Each path below is one point turned by a fixed rotation once a step. After each direction that follows a path, write how fast that rotation turns it, in degrees per step (0 if it stays still).
Each turn is a multiple of 5 degrees from 10 to 175, or 0.
Each row of a path follows its step; steps can be skipped.
Path 1:
step 0: [ 16  20 -15 -22 -27 -11  -1 -26 -39  -6  24  12  25 -56 -19   6  24   3
 -21  25 -29  -5  11  20   9 -57  11  25   6  22  17  22  -1 -16   2  13
   8 -43  12  -8 -12  -6  13   5  32  11  16  19   4 -23 -21  41  -9  15
   9  -2  19  18  -3 -47  29 -60 -27 -37   9 -13]
step 1: [ 11 -31  16 -12  11 -27  -3 -26  35  59  -5  11  38 -47  -9   3 -32   9
  17   6 -25  -1   1  32  19 -48   4  -2  19 -29  10 -34  28 -18 -11  48
   9 -19 -13  -2 -20  15   8  24  34  -7 -27  11  -8   4 -29  35 -17  14
 -27  12 -23  10   6 -20  -7 -22  36 -17 -16 -31]
step 2: [-38  -1  20  21  54 -14  -5 -21  22  -4   8  23 -12 -35 -20  -1   1 -13
  -9 -53 -11 -10 -36 -24  29 -61   1 -22   2 -18  24 -34  42  19   2  22
   1  14  10  14 -10  15  -9   0  43  -1  -7  21 -27 -42 -42   2  -6  27
  24  -6  10  17 -28  15   9   8 -15   7 -19  19]
step 3: [-26  -8   5  36  16  20 -19  10  31   4  35   0  36 -40 -35  13  35  -8
 -10   9  -6 -24  -8  -8   7 -36  21 -18 -53  -4  11 -10   2   7 -10 -10
  14   6 -35 -13  13  20   7  16  -3   7   9   7  -1  -5 -39 -19  19 -24
  28 -10  42  15   8   4  -2 -18 -48  27 -39 -67]
step 4: [-20  -2 -10 -13  17  -4  21   7   5  17  74 -28  52   0  18  25  -1 -12
  36  14 -15   5   8  -7  -4 -38   4  -4  -1  10  31  22   5  -8 -34  -4
  42 -38   3  -5 -20 -28  30  11   5  30 -24  31 -48  21 -15 -28   0  -8
  31  -8  21 -20 -26  31  -7 -12  22  30  -1 -28]
step 5: [  6  27 -39 -17 -14 -26   9 -49  14   5  42 -14  11 -22   6   0  22  41
   8  -7 -41  19 -32  -3  -3 -29  11   0  10  16   4  20  -1 -28  29 -32
 -29 -19 -26   5   3  -1  -4  -5  -3  10 -32  45 -31   9 -43  -8  29  25
 -23 -29  22  -1 -61 -13   3 -34   6 -10 -14  14]
step 6: [-15   5 -30  33  -6   0  -9  -4  48   3 -13 -31  28 -33 -12   6 -18  14
  -2   3 -37   7 -10  33 -52 -42  27  15  -3  -6  -3 -16  -8  13  30  29
   2   6 -26 -13  36  17  36  24  12  -8 -37  22   3 -19 -15  -6  16  25
  15  -6 -34 -30 -22   8  23 -41  12 -55  16 -12]
step 8: [-45  -1  24  29 -28 -35  17 -20   1  27  26 -24  -3 -20 -21 -22   0  -1
   5  21   1  12  -2  -7  -9   5  10 -21 -40  -8  36  -5   2 -19 -14  -8
  -2   7 -35  33 -31 -29 -29  40  -8  -1 -20  15  -1 -78 -14  14  33   7
   7 -33  10  23  15  37  -5 -33 -33  11 -10 -14]
step 9: [ -9  20  37 -12 -42  25   4  -8   4  14  31 -41  32 -18  15 -10   8 -35
 -15 -27 -25  19   1 -34 -17  10 -17   6 -35  -4  22  27   8   9 -13  40
  10 -15  14  28   7 -38  17  48  18  27 -13  26 -14  18 -44  29  14  -5
  33   5  -1   4   1  -8  21 -62 -18   9   5 -10]
step 10: [ 11  43   1   3 -12  -2  -7  -3  39  38  38 -23 -12 -58  -3  17  11  32
  16   3  -4  11  24 -49  20  -7  11  14 -19   4  12  -1  11 -15  25  48
  12 -18  23  -5 -24 -29 -12 -22  16 -22 -26  -1 -18   7 -28  24  10 -27
 -26 -29   4 -24 -31 -44  29 -28  36   6 -10 -11]
step 11: [  4  12 -14  14  14  26  22 -26  22  -6   1  -8 -21 -76  -8  18 -17  -2
 -13  10 -32 -13   9 -14  -4  -7   1  31  33  28  11 -21   7   5 -15   4
  18 -15  -7 -30 -22 -18  50 -26  35  -2 -40  21  -8 -74 -35  11  -7  29
 -27  -9  -7   2   0   0  27 -15 -30 -23 -13  -7]
step 12: [ -2  -5  17  -9  -5 -16 -11  -6  43   0   9   7  19 -70 -31   7  25 -20
 -22   6 -13 -30 -33  41 -44 -44  -1  13  10 -26  40 -42  34 -10 -15  -4
  36 -17  25 -11 -22 -31  12   0 -23   5   0 -14   6  13 -29   2  -4  16
 -10  13 -18  42  -2 -19 -18 -25 -36 -12 -14 -13]
[  6   5   4  -7  -9   1  -3   6   4   4  -7  10  -8  -8  -5  -6  -9  -7
  -6   4   5  -4   9   9   8  -1   2   7   2   2   8   0   1  11   5  -5
  -7  -3  11  -1  -4  -6   5  -1   6   4  -3  -5  -6   1  -6  10  -2  -6
   0  -3   3   3  -2   0 -10  10  -5  -1   2  -4] => 25
[ -1   3 -11  -8  -8  -1 -14 -10   0  -2 -10   2   3  -1   6  11   4  -7
   6   2   5  -5   1  -8   3   3  -3  -4   0   1   3  -4  -6   3  -9   1
  -4   4   1   2  12  -3  -7 -13   8  -2   4  -5  -5  -1   8   1   6   8
   0   2  -7   3   0   9  -7  -5   3   3   3  -7] => 0
[  0   3  -2  -6  -8  -5   1  -8  -6   4   8   7   0  10   0  -1  -5  -2
   5   0  -6   8  -8   7   1   0   1  -8   4   9   5   8   6  -6 -12   6
  -4  -3  -1   5   6  -5  -1  12  -5   9   3   3  -6  12   5  12   2  -4
  -4  -6  -5   5   0  -8   3   0   1  -6   1  -3] => 85
[  5   4  -8  15  -2   4 -11   4   2 -12   2   3  -9  -1   2  13  -2  -2
  -2   6  -7  -2  -6  -6   3   1   8  -2   5   4   2  -1   8   0  -4   3
   7  10   5  -3   5   5   2   5  -2  -5  -2  -6  -3  -9   1  -3  -3 -13
   3  -8   4  -6   5  -1   5  10  -3  -4   0  -4] => 90
[ -1  -7  -3   5  10  -8   3  -9   0  -4  -4  -3   4 -13  -3  -2   0   4
  -4  -3  -4   5  10   4  -3   3  -3  -2   7  -1  -5   6  -3   4   2  13
   0   3   0  -3   2  -1   1   3 -13  -6   6  -1  -8   0   4   8   9 -10
  -7  -4   3  -1  -1   6  -9   2  -2  11  11  -5] => 155
